One vector is turned by the same rotation once a step. Each row is the vector after some number of steps, and that number follows the row.
The counts run from 0 to 285.
[ -6  10  27  12   5 -12 -40  -3  33  -7   1  -3  16  38  -2  -8   4 -16
  20 -16   8  22  19 -10 -21  26   9  11  -4   3   3  -1 -35] | 111
[  2  16 -19  11  25 -24   7  -8   9 -10  16  -9  28  14 -13  -2  -4   4
  19 -26 -22  25  14   0 -22 -21 -14  21  34  26 -13   3 -22] | 262
[-18  -9 -12 -10  38   2 -13 -10  -2  -5   5  -9   7  13  -9  -2 -28  -9
   4 -15 -30  31  24 -15 -14 -21 -39   3   6  14   7   3 -31] | 246
[ -6  23   6 -12  28 -31  -9 -12  17   9 -10 -10  -3  19  -5  14 -12 -12
  -6 -41 -19  13  15 -44  10 -13 -10   4  -7  -1 -22  -1 -16] | 141
[-10  19  27  -4  12 -12   6   8  34  28  -1  -5   1  33   1  11  -1  -3
   6 -48 -30   7  10 -32   6   0  -2  11 -21 -15 -18 -14 -12] | 25
[-15 -18  11  13   3 -15 -18  -6  12   8   7  -2  41  33  11 -12   6  -5
   9   7  -7 -14  15   7 -29 -10  -7   4  19  15  16  11 -55] | 5
[-11  -5  27  36  20 -27  -2   0  12  16   9  -4  33  31 -18  -9   9   9
  28 -23  -6 -10  -3   1 -22  -9  -8   3  42  10  13   5 -15] | 267
[-21  -4  30   9  40 -23  -7 -10  -6  17  12 -13  -6   5 -10  -1  -3  -2
   3 -24 -11 -22  -8 -40   5 -39  -7  -6  33 -14  -4  13  -8] | 152
[-17  -1   5  22  39 -11 -31 -10   1   0  10  -5  10  22 -25  -6 -31  -6
  14 -13  -5 -14   1  -3 -20  -9 -13  23  15  17  32 -13 -19] | 251
[ 15  21  -3  -2  26 -19   4  24  19 -27  17 -12  33  16 -17  -1  14  -1
  28 -22   6  23  15  -4 -23  -5  13   3  17  -3 -31   2  -4] | 172
[-29  -3   5 -18  26  27 -29  13   6   3  29   3 -20  -1 -19  -5 -34 -16
 -12   6 -25   2  12 -14  -5 -26  -1  19  -5  -3  -5   5 -36] | 219
[-11   8   3  -6  30 -26 -58 -14  11   1  -1  -8  -3  12  -7   0 -21 -31
 -20   0   4 -19   9 -30   3 -18  12  14   3   8   3   9 -42] | 224
[-14  14 -13   8  19 -25   2 -13   8   8   8  -1   9   7 -15  -1 -13  -2
   1 -29 -35  15   5 -12  -4 -34 -17  22  43  27 -16  10 -18] | 263
[-12  -4  16  -8  29 -26   6   8   8  34  -1 -12  17  13   4   5  -2   0
  -8 -24 -22 -39   1 -27   9 -37 -17 -19   5 -19  -7   8 -14] | 36
[ -8  17   8 -21  18  -6 -19  12  21 -12  17  -1 -12  -1 -13   0   3 -21
 -10 -12 -14  35  12 -31   6 -19  17   5  18 -10 -45  23 -20] | 85
[  1  -6   0 -28  28   4   1  48  21  -2   9  -1  21   6 -18   3   1  -4
  -2  -9 -16   3   9  -8  -2 -17  -7 -38  -8 -34 -32  -4  -2] | 70
[ -5  -5  -5  -7  54 -13  -8   6  -8  -8   3 -14   8   7 -17  -1 -16  -7
   1 -21 -14  33  10 -32  -8 -24 -34 -25  21  -5 -11   8 -10] | 157
[ -3  26  23  -4  41 -25 -14  11  16   6  10  -7 -16  -1 -30   9  -5 -18
  -1 -36  -3   1  -2 -37  16 -13  17   0   8 -23 -28   2  11] | 169
[  3 -10  18  -3  30 -19  12  20  16  23  -1 -12  40  28   8   8   7   4
   7 -23 -10 -33   0 -13  -7 -16 -19 -29  -9 -21  -2  -5 -16] | 37
[-27 -16   2  -8  27  24 -34   5   1 -14  27  -3 -13  10 -17 -13 -27 -17
   4   7 -13  25  18  -2 -22 -14  -9  16   9   6   6   8 -38] | 218
[  4  20   5  -9  12 -12  20  14  33   9   4  -7  29  33   2   9   2   9
  19 -44 -31  13  22  -5 -13  -2  -8   9 -17  -6 -25 -14 -15] | 143
[-27  -4  20  25  24 -11 -12  -1   7  10  26   1   4   5 -31  -9  -4  -3
  11  -8 -15   4  -7  -4  -7 -28  -2   5  60   9  -7  19 -10] | 62
[-29  -7  11  -6  -4  -9 -14   3  32  30   9  13   5   2  -8  -9   0 -17
 -25  11 -32  -4   4  -8  11 -31   4   0  31   4 -25  23 -32] | 91
[-19   8   2   4  45 -12 -28 -15  -2   3  16 -11 -10   4 -18   3 -37 -11
  -7 -16  -9 -32   0 -27  -5 -28  -4  32   4  13   8  -5 -27] | 135
[-28 -12  21  -4 -13  -1  -7  18  45  38  10  13  17  13  -5  -8   9 -13
 -14   8 -27 -26   2   2   5 -25   8  -9  14 -13 -21  13 -27] | 92
[-15  -2 -13 -21  18  -3 -22  30  38  16  11  14   8  -2 -30  -4 -21 -19
 -27   7 -18 -27   2   5  12 -30   1  -6   6  -1 -22  -4 -13] | 192
[ -2  15  25   3  32 -13  -9  14  26  16   9 -11   9  26 -13  11 -19   2
   8 -32  -3 -46  -2 -23   0  -3  10   8 -24 -19   3 -22  -5] | 254
[-14   4   2   0  29 -21 -19  20  33  28  -1  12   5   6 -36   1 -25 -11
 -17 -20 -20 -27  -6  -6  23 -22 -10 -13  11  -4 -13 -17   3] | 281
[ -1  -8  12   2  51  -1  -6  12  -9 -23  21 -21  21  10 -19  -5   0   0
  31 -19  -2  25   8 -17 -28 -11 -16 -21  22 -19  -1   8  -9] | 273
[-18  -5  28  24  42 -23  -9 -13 -10   4  19 -13  10  14 -15  -5   0   0
  18 -17  -5 -14  -4 -22 -12 -29  -3   9  44   0   6  16 -17] | 151
[  4   3  -2   1   7 -20 -33  32  40  -1  -2  10  41  24 -29  -8  -4 -14
  -1   4  10 -21   6  23 -11   5  10  -3  15   5  -6 -11 -21] | 194
